Here is a table of points, one per row:
array([-0.096, -0.618,  0.387, -0.612,  2.761, -0.167,  0.656,  0.498,
       -0.550, -0.385, -0.029, -1.255,  0.069, -0.522,  0.796, -0.699,
        0.520, -0.483, -1.583, -0.391, -0.694, -0.392,  0.401,  1.485])
array([-0.885,  0.458, -0.184, -1.193,  0.098, -0.322, -0.318,  0.367,
        3.510,  5.024, -0.474,  0.531,  0.327, -0.866,  0.649, -0.501,
        0.117,  0.568, -0.709,  0.026, -0.611, -0.616, -0.351,  0.008])
array([-1.034, -0.904, -0.113, -1.041, -0.564,  0.346, -0.237,  1.243,
       -0.489, -0.262, -0.931, -0.410, -0.646, -0.788, -0.478,  0.530,
        2.750, -0.510, -0.391, -0.366, -0.211, -0.461, -0.768, -0.972])
array([-0.713, -0.916, -0.803, -0.396, -0.439, -0.515, -1.056, -1.157,
       -0.475, -0.525, -0.779,  1.923, -0.809, -0.253, -0.407, -0.425,
       -0.045, -0.771,  0.028, -0.277,  0.913, -0.915, -0.355, -0.240])
array([ 2.185, -0.064, -0.343,  0.228, -0.967, -0.344,  0.142,  0.583,
        0.323,  0.519, -0.588, -0.679,  1.545, -0.146, -1.708,  1.058,
       -0.311, -0.764, -0.751, -0.062, -0.148, -0.721, -0.731, -0.100])
array([-0.347,  2.626, -0.572,  1.347,  0.294,  0.326, -0.643,  1.555,
        0.285, -0.522, -0.211, -0.744,  0.452,  0.963, -0.368, -0.121,
        0.750, -0.209, -0.172, -0.662, -0.389, -0.458,  0.141, -0.787])
array([-0.888,  3.887, -0.264,  0.897, -0.202, -0.442,  0.047,  0.909,
       -0.261,  0.311, -0.343,  0.315,  0.398, -0.999, -0.944, -0.189,
       -1.010, -0.438, -0.445, -0.723, -0.431, -0.171,  0.502, -0.912])
array([ 0.379, -0.487,  0.122, -0.158,  1.248,  0.236,  0.956,  0.157,
        0.245, -0.251, -0.589, -0.868, -0.726, -0.222,  0.209, -0.782,
       -0.688, -0.160, -1.166, -0.506,  4.260, -0.929, -0.450, -0.511])
array([-1.046, -0.294, -0.956,  0.547,  0.016, -0.827, -1.250, -1.175,
       -0.599,  0.358,  1.442, -1.169,  0.487,  2.768, -0.720,  1.113,
       -0.862, -0.553, -1.146, -0.912,  0.238, -0.033, -0.797, -0.229])
array([-0.807, -0.728,  0.115,  0.009, -1.073, -0.668, -0.060, -0.424,
        0.025, -0.328, -0.038, -0.518, -0.320, -0.370,  0.319,  0.166,
       -0.902, -0.430,  1.519, -0.839,  0.933,  0.377, -0.540,  0.085])
array([-1.149,  0.678, -0.115, -1.228,  0.457, -0.434, -0.356,  0.837,
       -0.913, -0.880, -0.235, -1.272, -0.451, -0.505,  0.282, -0.268,
       -0.624, -0.009,  0.215,  0.218,  0.160,  0.020, -0.691,  1.402])
array([ 2.392, -0.415, -0.061, -1.276, -0.574,  0.300, -0.306,  3.286,
       -0.008, -0.420,  0.098,  0.059, -0.821, -0.118, -0.486, -0.173,
       -0.609, -0.632,  0.034, -0.771, -0.369, -1.033,  0.928, -0.481])
array([ 0.741, -0.148, -0.250,  0.031, -0.187, -0.710, -0.572,  1.191,
       -0.236, -0.289,  0.350,  1.014, -0.437, -0.217,  0.134,  0.140,
       -0.365,  6.786,  0.200,  0.280,  2.122, -0.038,  0.046,  1.374])
array([-0.757, -0.601, -0.190, -0.144, -0.691, -0.432, -0.136, -0.246,
        1.446, -0.780, -0.886,  1.596, -0.076, -0.309, -0.421, -0.108,
       -0.567,  0.854, -0.115, -0.184,  1.552, -0.578, -0.634,  4.165])
array([ 0.038,  0.496,  0.619, -0.612, -0.930, -0.457, -0.100, -0.098,
       -0.916, -0.293, -1.279,  1.031, -0.662,  0.099,  1.005, -0.812,
        0.050, -0.545, -0.589, -0.661,  0.158, -0.883, -0.427,  0.268])
array([-0.978, -0.891,  0.488, -0.934, -0.433, -0.706, -0.493, -1.136,
       -0.857, -0.116, -0.721,  0.131, -0.335, -1.192, -0.590, -1.089,
        0.557, -0.426, -0.635,  0.578,  0.231,  0.198,  3.403, -1.115])
array([-0.094, -0.096,  3.537, -0.188,  1.213, -0.390, -0.747, -0.562,
       -0.618,  0.119, -0.528, -0.295, -0.793, -0.682,  0.137,  2.599,
        0.169, -0.324, -0.387,  0.518, -0.634, -0.948,  0.380,  0.156])
array([ 2.733,  0.142, -0.639,  2.303, -0.225, -0.305,  0.016, -0.080,
       -0.009, -0.026, -0.656,  0.218, -0.354, -0.912,  2.123, -0.400,
       -0.189, -0.185, -0.092,  0.051, -0.926, -0.846, -0.805, -0.444])
array([-0.117,  1.123, -0.372, -0.363, -0.949, -0.302, -1.166, -0.663,
        1.598,  1.366, -0.393, -0.611, -0.104, -0.710, -0.955,  0.596,
        0.432,  0.429,  0.500, -0.613, -0.165,  2.076, -0.470, -0.338])
array([-0.512,  2.048, -0.132,  2.690, -0.507, -0.120, -0.113, -0.228,
       -0.365,  2.014, -0.753, -0.616, -0.372,  0.428, -0.193, -1.122,
        0.033, -0.728,  0.310,  0.079,  0.110,  0.861,  0.594,  1.642])
array([-1.191,  0.561, -0.437, -0.846, -0.289,  2.072, -0.300, -0.201,
       -1.039, -0.577,  0.201,  0.616,  1.030,  0.269, -0.564, -0.312,
       -0.647, -0.489, -0.120,  5.483,  0.086, -0.574, -0.756, -0.108])
array([ 1.252, -0.181, -0.670, -0.111,  3.659,  0.043,  3.066, -0.876,
       -0.800,  0.377, -0.165, -0.504, -0.013, -0.570, -1.308, -0.019,
        1.006, -0.549,  2.776, -0.312,  1.479,  1.355,  0.391,  0.252])
array([ 0.045,  0.758, -0.325, -0.484, -0.012, -0.143,  0.607, -1.234,
       -0.064, -0.193, -0.540, -0.480,  2.224, -0.397, -0.540, -0.340,
       -0.554,  3.132, -0.346, -0.735, -1.665, -0.408,  0.316, -0.979])
array([ 0.653, -0.081, -0.678, -0.672,  1.836, -0.550,  1.130,  0.520,
       -0.367, -0.334, -0.056,  2.336, -0.641,  2.196,  0.176,  1.026,
       -0.803, -0.409, -0.741, -0.602, -1.559,  1.249, -0.881,  0.510])
array([-0.154,  0.034, -0.499, -0.007, -0.676,  2.117, -0.095, -0.492,
       -0.200,  3.024, -0.180, -0.540, -0.400,  2.202,  0.297,  1.248,
       -0.400, -0.165,  1.075,  0.370, -0.401,  0.008, -0.620, -0.506])
array([ 0.668,  0.305, -0.425,  1.652, -0.422, -0.002, -0.563,  0.005,
       -0.616, -0.055, -0.521, -0.350, -0.890, -0.688,  1.876,  0.089,
       -0.816,  0.164, -0.296,  1.069, -0.787,  1.611,  1.415, -0.452])
array([-0.575, -0.918, -1.282,  2.494, -0.275,  0.145, -0.984, -0.006,
        0.440, -0.607, -0.684, -0.949,  0.141, -0.850, -0.817,  3.560,
        3.025, -0.241, -0.540,  0.264, -0.694, -0.382,  0.804,  0.165])
array([ 0.652,  0.939, -0.334,  0.691,  0.885,  0.863, -0.003, -0.498,
        0.781,  0.025, -0.328, -0.431, -0.470, -0.070, -0.756, -0.020,
       -0.741,  0.043, -0.710,  2.329, -0.470, -0.227, -0.127, -0.978])
array([ 0.208,  0.505, -0.487, -0.489, -0.411,  4.225, -0.823, -1.035,
       -1.098, -0.170,  0.364, -0.337,  0.550, -0.273,  1.123, -0.833,
       -0.139,  1.198, -0.946, -1.306, -0.212,  0.585, -0.421,  1.352])
array([ 0.657,  0.004,  3.944, -0.179, -0.586, -0.266,  0.016,  0.431,
        0.099, -0.644, -0.387, -1.125, -0.855,  1.299, -0.211, -0.533,
       -0.289,  0.143, -0.921, -0.200, -0.184, -0.481,  0.113, -0.512])
array([-1.033, -1.210, -0.540,  0.122,  0.379, -0.817, -0.696,  2.564,
       -0.667, -0.499,  0.294, -0.020, -0.577, -0.457,  0.359, -0.189,
       -0.427,  0.026,  0.781, -0.259,  0.389,  2.074, -0.474, -0.601])
array([-0.817, -0.706, -0.142,  0.337, -0.435, -0.656,  0.754, -0.551,
        0.004,  0.494,  5.172,  0.169, -0.967, -0.619, -1.037, -0.747,
       -0.424, -0.146,  0.044, -0.122, -0.674, -1.275, -0.657,  0.628])
array([-0.546,  0.845, -0.964, -0.921, -1.105, -0.673, -0.015, -0.403,
        1.337, -1.201, -0.515,  0.221, -0.067, -0.530,  0.297, -0.506,
       -0.233, -0.884,  1.333, -0.806,  0.473, -1.291, -0.074,  0.702])
array([ 1.281, -0.210, -0.536, -0.308, -0.389, -1.692, -0.143, -0.024,
       -0.652,  0.750,  0.239, -1.252,  3.006,  0.956,  3.147, -0.900,
       -0.176, -0.726, -0.071,  1.753, -0.112, -0.708, -0.043,  0.229])
array([-0.490, -1.505,  0.714,  1.845,  0.148,  2.451, -0.415,  0.865,
        1.326,  0.333,  0.059,  0.729,  3.644, -0.477, -0.547,  0.736,
       -1.082, -0.664, -0.334, -0.191,  0.310,  0.783,  0.081, -0.692])
These points spread out most along one direction. Take the direction at right angles to it along which they spread out most. Go by this last direction. How far along it is each point below, from 0 to 99? 50 is the average, and the first point above lies past it. One standard deviation of the points above along it is 16.
array([ 0.119, -0.987, -0.882, -0.757, -0.508, -0.523,  0.153, -0.067,
        0.087, -0.014, -0.242, -0.127, -0.931,  1.626,  0.026, -1.128,
        1.448,  1.347,  0.400, -0.341, -0.539, -0.874, -0.704, -1.072]) 50
array([-0.356, -0.021,  1.269, -0.434, -0.895, -0.301,  0.535, -0.582,
       -0.895, -0.030,  0.408,  1.369,  0.283,  0.635, -0.991, -0.696,
        2.457, -0.305,  0.536, -0.645, -0.597,  0.252,  0.331,  0.350]) 60
array([ 0.776,  0.192,  0.061, -0.277,  1.022, -0.599, -0.833, -0.703,
       -0.946,  0.017,  1.908,  1.589, -0.742, -0.622,  0.212,  0.107,
        0.573, -0.736, -1.299,  0.382,  0.349,  0.745, -0.601, -0.493]) 62
array([-0.423,  0.359,  2.165,  0.160, -0.623, -0.274, -0.165, -0.100,
       -0.377, -0.529,  0.906,  2.118,  0.281,  2.531,  0.470, -0.370,
        2.382, -0.270,  0.738, -0.244,  0.443, -0.005, -0.320, -0.895]) 59
array([ 0.074, -0.817,  0.505, -0.342, -0.379, -0.314,  1.752,  1.833,
       -1.246,  0.253, -0.380, -0.914, -0.431, -0.670, -1.343, -0.945,
       -0.924,  0.070,  0.828, -0.326, -0.756,  0.700, -0.671,  1.039]) 61
array([ 1.228,  0.049, -0.615, -0.544, -1.223,  0.261, -0.184, -1.046,
        0.968, -0.963,  1.309, -1.242,  0.715, -0.318, -0.396, -0.241,
        0.725, -0.450, -0.068,  1.437,  0.583,  1.266, -0.623, -0.430]) 49
array([-0.180, -0.666, -0.536, -1.082,  0.023, -0.843, -0.696, -0.769,
       -0.682, -0.607, -0.787,  0.244, -0.694, -0.899, -0.843,  0.215,
       -1.289, -0.487, -0.782, -0.893, -0.593,  0.760,  0.033, -0.829]) 63
array([-1.187, -1.152, -0.814,  1.583, -0.350,  1.735, -0.099, -1.129,
       -0.987, -0.724, -0.771, -0.491,  0.218, -0.896, -0.729, -0.771,
       -1.057,  0.075, -0.354, -0.614, -0.058, -1.381, -0.135, -0.958]) 52
array([ 1.370, -0.400,  1.301, -0.347,  2.772, -0.240, -1.678, -0.811,
        0.268, -0.552,  0.695,  0.157,  0.201, -0.108,  0.516, -0.493,
       -0.522, -0.198,  4.084, -0.525, -0.574, -0.741, -0.544,  0.250]) 63
array([-0.498, -0.750, -0.176,  0.246,  0.180,  0.246,  1.143, -0.273,
        3.596, -1.445, -0.887, -0.365, -0.447, -0.122,  0.426, -1.183,
        0.062, -0.194, -0.210,  0.703, -1.155,  2.458, -0.838, -0.453]) 49
array([ 0.272, -0.296,  0.259, -0.494, -0.138, -0.108, -0.336,  0.143,
        0.479, -0.410,  0.787,  0.483, -0.522,  2.028, -0.023, -0.319,
       -0.591, -0.476, -0.132,  0.192, -0.370, -0.536,  5.667,  0.881]) 61
array([-0.852,  0.052, -0.147, -0.739, -0.538, -0.226,  4.608, -0.423,
        0.115, -0.355,  1.642,  0.714, -0.019, -0.624,  2.796,  4.050,
        0.231, -0.277,  0.648, -0.647,  1.189,  0.526, -0.040, -0.854]) 64
